Here are some points:
[-23.  22.  -8.  23. -36. -17. -10. -12. -15.]
[ 58. -93.  23.  22.  11. -29.  35. -86. -63.]
[ -9.   7. -77. -41.  22. -41.  14. -23. 107.]
[-16.  11. -32. -32. -18. -37.  56. -60.  -6.]
[-40.  84.  14.   3. -20.  28. -22.  32.  55.]
[ 42.   0.  -9.  10. -12.  15. -41.  66. -16.]
[  0. -39.  72.  57.  59.  56.  49.   3. -83.]
[  75. -108.   95.   27.   36.    8.   39.  -38. -127.]
[-18.  13. -36.  18. -79. -60. -45. -12.  -8.]
[-32.  69. -49. -25. -27. -13.  12.  16.  69.]
[-17. -18.  47.  11.  46. -25.  50. -93. -50.]
[-21.  28. -72. -41. -51. -26.   5. -16.  67.]
[  5. -35.  23.  -5.  21.  45. -19.  35.  36.]
[  5. -42.  65. -14.  69. -55.  38. -78. -18.]
[ -2. -49.  36.  23.   5.  48. -39.  -6.  -7.]
[-13. -23.   3.  11.  26.  58. -29.  50.  44.]
[-33.  45.  -3. -39. -27. -18. -54.  69.  47.]
[ 40. -63.  -7.  -4.  25. -16.  28. -58. -26.]
Here are 12 more points, each followed by its number:
[  17. -101.   43.  -22.    4.  -53.  -13.  -48.  -93.] 0
[  23.  -77.   46.  -10.  -30.   14.  -67.   85. -101.] 1
[-10.  33.  17.  19.  48.  68.  29.  24.  20.] 2
[-35.  68.  -5.  35. -10. -18. -19. -34.  55.] 3
[ 31.  22. -16.  21.   3.  38. -32.  85.   6.] 4
[-29.  83.   4.  32. -23.  48. -12.  44.   8.] 5
[  41.  -82.  105.   23.   73.  -16.   32.  -95. -122.] 6
[ 27. -75. -16. -19. -64. -50. -34.  29. -92.] 7
[ 14.  -7. -71.   0. -54.  12. -23.  96.  16.] 8
[ 13. -27.  23. -46. -51. -34. -12. -13.  -3.] 9
[ 19.   2. -82. -41.   5.  57.  18.  32.  16.] 10
[ 23. -99.  70.  16.  22.  12.   4.  22. -68.] 11
Which of these numbered points is nearest to each point below, ignoring the 2 directions in which the first points spread most? Its number follows each.
[  6.  21. -30. -17.  -2.   7. -40.  79.  62.] > 4
[-18.  53. -33.  24. -28. -20. -20. -25.  39.] > 3
[-34.  17. -78. -40. -19. -25.   8.  -5.  64.] > 11
[-44.  98. -55. -11. -54. -18. -11.  -2. 103.] > 3
[  6.   1.  23.   5.  63. -21.  17. -53.  23.] > 6
[  5.   9. -25.   9.  -1.  -3. -61.  22.  81.] > 6
[ 16.  -9. -65. -42.  -1.  47.  31.  45.  17.] > 10
